(in the rows, 128 means zero)
One turn moves each row of this set onto another row. After a few examples, where does it send each row asked below?
kefi: [152 132 109 138 121 105 148 157 173 111  96 127  86 140 114 115  92 111
 120  83 166 144 103 127 152 130 120 154 126 157 146]
Debe: [136 109 102 161 133 124 142 129 153 123 114 147 150 116 127 120 123  89
 109  64 126 129 140 134 115 165 108 176 106 120 131]
vik: [130 126  95 125 151 113 135 158 170 126 130  79 110 104 135 112 131 128
 138  73 161 114 113 122 144 111 122 166 108 123 102]
sud: [156 116 129 133 141 140 103 134 156 143 153 122 140 148 121 129 163 110
 155 102 158 130 135 117 116 127 128 161 113 155 137]
Kekof: [117 139 112 140 126 138 118 105 147 128 129 137 144  99 139 136 150  91
 113 127 127 129 121 107 158 134 102 116  98 120 156]
sufat: [142 154  85 162 144 149 138 114 176  83  83 154 128 104 109 130 154 123
 119  90 159 131 132 144 148 114 146 138  98 132 124]
Pafi: [116 116 110 130 130 123 105 110 150 111 112 113 150  73 123 125 129  93
 116  89 149 124 122  97 140 128 122 116  99 102 127]
Sop: [104 138  96 142 103 127 154 126 164  99  96 141 152 124  99 118 126  65
 104  89 133 125 134 138 151 134 122 179  98 130 136]
fase: [124 131  92 143 164 154 144 107 149 130 109 131 105 136 146 118 152  80
 132  94 125  94 117 128 133 130 145 109  97 134 124]
kabaz: [140 100 126 117 138 102 113 142 157 114 107  88 141  92 124 119 108 108
 132 100 157 110  93 119 154 113 136 122 134 148 111]
moko: [146 135 123 110 174 137 117 121 169 111 131 120 114 117 126 129 163  94
 139 123 147 140 157 134 141 118 117 142 122 172 118]
geka: [142 148 111 128 110 128 112 146 152 130 130 121  98 147 117 110 126  94
 148  89 145 137 141  86 135 129 130 181 109 149 112]
vupum: [160 118 139 119 142 141 112 132 147 114 134 124 157 150 127 136 156 102
 156 113 159 132 114 160 143 147 123 145  94 124 157]
bim: [118 120 111 154 120 115 130 148 147 120 124 146 139 125 124 117 133  89
  91  58 137 138 134 148 127 168 120 163 105 120 150]
vog: [125 155 108 116 109 130 140 134 161 112 121  99 149  89 126 124 119 143
 103 105 139 102 118 140 136 110 111 102 116 151 122]
Gab: [120 141 117 137 118 136 151 154 161 135 114  82 128 119 131 121 127 121
 151  80 146  97  91 175 140 130 131 131 116 100 125]
Pes: [101 134  95 162 101 124 137 121 155 121 111 150 141 125 110 108 112  71
 114  76 132 130 127 120 162 128 127 177 104 143 134]
Meze: [113 114 138 115 131 144 151 134 145 134 127 108 122 150 154  97 142 124
 129 123 138 115 125 135 173 124 129 146  91 158 132]
Nof: [142 135 137 146 131 160 139 127 147 119 106 127 125 121 102 124  92  99
 100  81 174 114 136 161 147 164 151 118 133 118 135]
gozom: [116 145 114 127 105 136 109 112 159 139 122 100 132  86 103 143 137  86
 108  90 137 113 122 113 134 145 105 119 124 106 140]
zenuz: [134 117 124 129 128 130 164 143 149 103  79 143  98 155 110 121 129 124
 119 103 142 134 123 151 127 147 147 146 133 159 155]
rosel: [166 145  88 174 119 141 130 133 151 119  98 120 128 137 118 132 155 114
 157 101 136 125 117 132 112 128 113 176 118 108 127]
Taz: [115 155 136 136 121 144 140 148 178 113 120 152 108 125 125 146 112 109
 117  92 121  99 108 110 165 151 119 136 116 174 134]
zar: [144 121 102 118 121 124 130 158 165 130  94 137 138  98 122 114 132 125
 120  98 144 144 138 148 151  81 125 158 119 182 110]
sivil: [115 127 131 111 114 118 102 153 154 109 129 107 147 132 100 129 128  93
 164  90 166 111  96 118 155 108 156 154 111 134 131]
bof: [168 117 114 123 127 142 135 129 179 100 103 170 153 135  94 114 124 114
 113  89 182  85 123 124 144 117 126 148 113 132 117]
maris: [145 132 109 149 128 138 120 132 145 132  98 102  96 122 140 108 140  68
 104  71 157 101 110 122 152  98 128 121 103 101 121]
Podir: [150 123  90 142 163 138 130 146 155 127 103 128 137  98 109 128 125 125
 126  90 162 147 138 194 143 114 121 150 140 153 123]
res: [131 172 109 125 135 141 113 121 157 107 130 111 124  77 129 123 103 122
 133  76 150 124 135 145 154 102 102 115 112 131 104]
bipom: [138 147 116 129 142 170 145 111 154 134 116 107 108 138 131 108 162 109
 149 108 149 132 158 164 154 108 121 166  99 126 117]
zolis: [160 126 106 134 134 140 129 139 157 122 124 201 139 132 117 127 131 126
 132  88 151  86 107 121 147 125 135 149 129 129 127]
Mogi: [107 121 134 138 141 116 117 165 144  86 127 110 119 159 118 116 116 107
 133  92 162 120 106 121 145 165 130 149 104 142 143]
sos: [ 99 140 117 139 149 151 117  99 160 116 131 122 137 100 110 131 151  79
 116 114 150 127 157 110 130 135 114 119 109 127 138]
zibeg: [181 129 114 132 121 128 139 156 151 127 107 145 121  97 143 130 125 117
  86  98 144 126 134  92 144 117 128 164 118 122 116]
Lora: [128 146  91 112 162 137 138 131 156 119 119 124  88 137 145 129 170  76
 105  97 128 104 118 124 149 134 127 125  91 133 134]
verer: [130 121 137 119 140 126 136 191 151 133 119 142 136 105 139 135 109 117
 127  98 126 127 121 162 145 119 113 147 138 166 127]
dos: [141 132 135 134 134 140 123 119 145 132 121 139 137 127 145 125 158 107
 147 136 127 131 114 166 154 126 132 102 121 159 149]
sasu: [156 154 120 124 113 126 107 142 162 130 104  90 117  90 103 139 141  89
 140  88 152 121 112 162 140 102 124 131 153 112 118]
zap: [156 136  94 122 112 132 115 121 164 126 113  95 151 125  88 145 142  99
 166 102 158 110  94 132 150 109 131 173 123 124 129]
pon: [131 141 109 116 154 140 121 118 125 110 137 113 124  98 135 123 129 144
  90 115 149 128 145 140 169 117 105 128 121 148 128]
Sose: [160 147 129 126 102 144 114 145 170 125 125 181 121 143 100 120 122 104
 115  74 174  93 114 132 164 121 119 144 125 129 133]
Mamu: [141 115 115 130 136 141 144 128 159 126  93  82 112 130 127 118 127  68
  94  87 151  77 109 117 141 122 116 121 108 120 119]
dinas: [129 136 130 116 124 149 133 142 163 126  94 130 135 113 107 127  96 100
 141  90 143 132 128 197 171 124 115 135 127 169 124]
kozo: [160 128 116 137 145 133 145 133 146 108  86 163  79 135 130 124 118 113
 150  87 134 153 132 132 142 126 127 173 126 141 132]
Rimi: [146 129 107 129 105 136 145 120 141  97  85 112 151 156 109 111 126 102
 144 119 154 126 108 158 144 156 146 140  89 115 144]
sezo: [156 137 119 151 115 128 168 153 174 100  68 138 113 132 114 118 104 101
 147  88 155 134 117 148 113 112 135 145 125 127 131]
dek: [125 154 138 129 135 169 135 121 125 121 127 125 137  96 137 131 126 129
 123 115 124 108 154 151 132 109 114 117 134 131 117]
Gib: [147 140 108 109 148 142 129 143 169 100 129 177 126 141  86 134 139 113
 111  83 176  90 126 144 147 146 133 151 130 128 135]

bof turns into Gib
vog turns into pon
Now these:
Lora turns into maris
sud turns into zap
Podir turns into dinas
rosel turns into Rimi
Nof turns into Taz
Pes turns into Debe
Pafi turns into sos
sasu turns into dos
Gab turns into Meze
kefi turns into kozo

One turn moves each row of this set onto another row. After a few examples, where does it send each row asked below?
Kopit: [153 119 138 118 122 165 120 115 116 128 173 135 147 120 120 162  97 121
 126 144 126 147 169 143 140  99 109 126 102 130]
Ponoz: [130 129 146  98 122 137 115 159 126 121 151 105 136 135 115 112 119 114
 170 124 114 141 142 157  84 120  92 120 135 145]
feza: [136 135 143 108 135 133 132 160 112 112 141 107 139 138 117 121 108 121
 151 121 102 148 145 157  90 132  81 123 134 136]
Zepov: [109 157 117 107 136 120 120 111 179 121 129 145 146 142 165 138 127 132
 119 113 114  93 127 147 108 119 143 125 124 139]
Ruzag: [138  99 134 130 106 124 111 122 136 148 105  94 169 116 169 156 105 116
 137 128 148 128 166 149 114 154 115 132 160 140]
mozub: [118 153 130  98 125 124 124 155 120 106 153 114 121 123 124 112 132 107
 164 112 117 145 136 151  97 127  90 113 134 147]
kel: [140 108 121 123 129 149 127 107 110 137 169 136 146 113 136 168 107 120
 118 144 132 132 170 121 146 111 116 126 105 147]
ganum: [122 139 142  98 124 126 138 167 120 118 164 110 126 133 119 125 120 103
 166 116 109 124 143 145  92 112  97 111 142 133]
sok: [138  96 126 124 101 140 110 132 131 144 120  87 142 119 171 160 115 120
 148 131 149 128 147 158 131 144 124 129 170 154]
movun: [150 104 137 138 104 134 110 156 122 144 107  99 144 119 146 155 104 113
 127 137 135 131 155 165 113 155 121 137 172 139]
mov: [169 152 154 129  96 117 118 129 131 113 137 117 131  98 114 120 111 112
 138 130 131 124 134 149 172 139 131 136 129  93]
komo: [160 143 155 133 105 108 124 137 121 104 128 108 133 107 114 134  89 115
 136 135 132 135 120 148 163 144 132 133 136  94]
kamu: [159 107 141 114 134 146 118 114 101 126 154 127 149 124 108 171  99 121
 116 141 123 157 160 142 144 115 109 133 108 131]
Lim: [134 138 118  88 129 111  92  92 150 126 149 148 152 142 158 143 144 112
 106  97 115 103 133 145 105 112 150 132 127 134]
rogi: [163 156 148 129  92  85 129 136 128 101 132 120 143 106 116 125 129 112
 130 117 132 124 132 149 158 135 127 130 130  92]
kopaf: [134 103 123 137 103 136 111 127 123 155 124  98 149 106 172 150 104 107
 132 134 145 112 165 145 118 154 127 127 164 155]
Fogod: [112 158 128  95 123 108  99  79 154 107 141 124 143 132 158 139 103 135
 116  98 129  97 140 146 114 111 156 118 128 128]
nar: [149 161 143 119  96  98 122 129 123  98 146 124 129  94 124 119 124 104
 146 124 138 130 115 142 161 145 130 131 136 103]
tep: [115 161 123  99 137 110  90  83 149 113 146 114 140 139 158 140 105 135
 110 104 131 104 136 143 110 105 156 126 126 121]
Vebeg: [154 149 138 117 105 101 131 127 125 117 139 107 143  95 119 115 113 104
 151 112 119 120 129 140 173 146 131 131 138  95]
pefe: [153 122 121 116 118 163 138 102 111 125 162 134 145 112 132 180 121 126
 125 137 130 144 173 142 142 109 114 132 113 129]
muf: [156 103 137 134  92 138 103 138 140 147 110  93 151 116 160 138 106 120
 144 135 136 122 156 156 124 159 121 129 166 148]
Zef: [145 110 125 132 134 153 126 118 117 127 154 135 143 131 134 175 103 118
 113 136 142 137 172 139 143  95 111 117 101 127]
meri: [114 171 125  99 120 105  88 113 171 132 131 130 135 127 145 160 122 115
  95 108 116 107 146 148 124 111 159 119 144 141]
fal: [132 146 109  86 137 108  88  97 152 123 150 142 165 146 150 145 136 110
 108 108 111 105 131 151 103 123 151 125 132 138]
Nula: [117 141 143 101 131 118 123 155 125 115 143 101 139 136 117 121 122  93
 161 110 116 150 131 164  92 113  97 105 126 139]
nusi: [107 156 127  98 116 110  90 110 172 140 124 132 131 121 150 153 128 113
 104  99 118 113 141 145 116 106 163 124 138 140]
Mizuv: [118 163 115 107 139 118 114 108 178 128 123 133 143 143 164 142 132 134
 113 121 115  98 129 136 101 126 144 133 127 132]

sok turns into Vebeg
Zef turns into Nula
Now these:
Ponoz turns into muf
Lim turns into Zepov
nar turns into kel
kamu turns into feza
meri turns into tep

One turn moves each row of this set onto another row. After a few examples, where does it send each row asked below?
T: [158 128 134 108 143 131  91 101 119 147 121  90 141 149 124 109 132 143
 140 111 120 135 118 152 140]
F: [143 134 122 153 107 154 131 125 148 114 103 115 140 140 133  97 132 110
  99  97 137 134 142 125 143]
E: [126  93 114 125 112 126 127 152 144 128 144 137 126 125 138 136 106 124
 117  85 161  96 142 135  96]
A: [117 128 130 149  93 141 121 117 155 109 113 110 139 152 131 108 120 122
 105 142 140 119 141 136 151]
M: [175 131 115 119 153 143 116 105 125 140 110 115 110 139 122 114 152 141
 143  96 118 159 119 151 138]
R: [125 125 132 122 123 137 150 119 117 126 134 125 116 146 119 143 145 138
 148 179 121 160 127 140 152]
D: [145 100 114 109 144 128 112 139 124 136 154 155 101 123 133 152 120 141
 153  81 142 117 135 147  98]
N: [152 134 130 125 141 133  85  92 132 134 105 110 105 159 119 126 128 144
 143 116 131 145 131 162 136]
X: [130  90 107 113 120 122 156 159 132 129 172 152 112 112 132 154 123 134
 136 124 140 119 129 132 109]
W: [146 143 143 143  96 134 118 125 142 110 134 106 140 136 119 113 109 102
 100 128 132 135 138 117 159]
Z: [128  93 121 123 142 115 145 140 111 118 162 157 115 108 114 155 123 132
 141 131 127 124 100 120  96]
L: [136 122 114 131 126 146 178 134 118 132 127 122 132 131 126 126 159 129
 123 154 117 168 128 124 141]
K: [139  99 124 125 153 119  97 122 119 123 138 148 116 121 118 139 113 136
 141  82 136 106 106 135  85]
P: [117  93 125 139 117 120 131 142 134 108 144 142 138 115 122 130 105 116
 112 104 148  93 110 116  95]
Q: [128 136 127 132 136 137 134 122 105 137 143 123 138 139 129 143 141 138
 125 169  98 169 143 124 131]

P turns into K
D turns into X
T turns into Q
Now these:
M turns into L
A turns into N

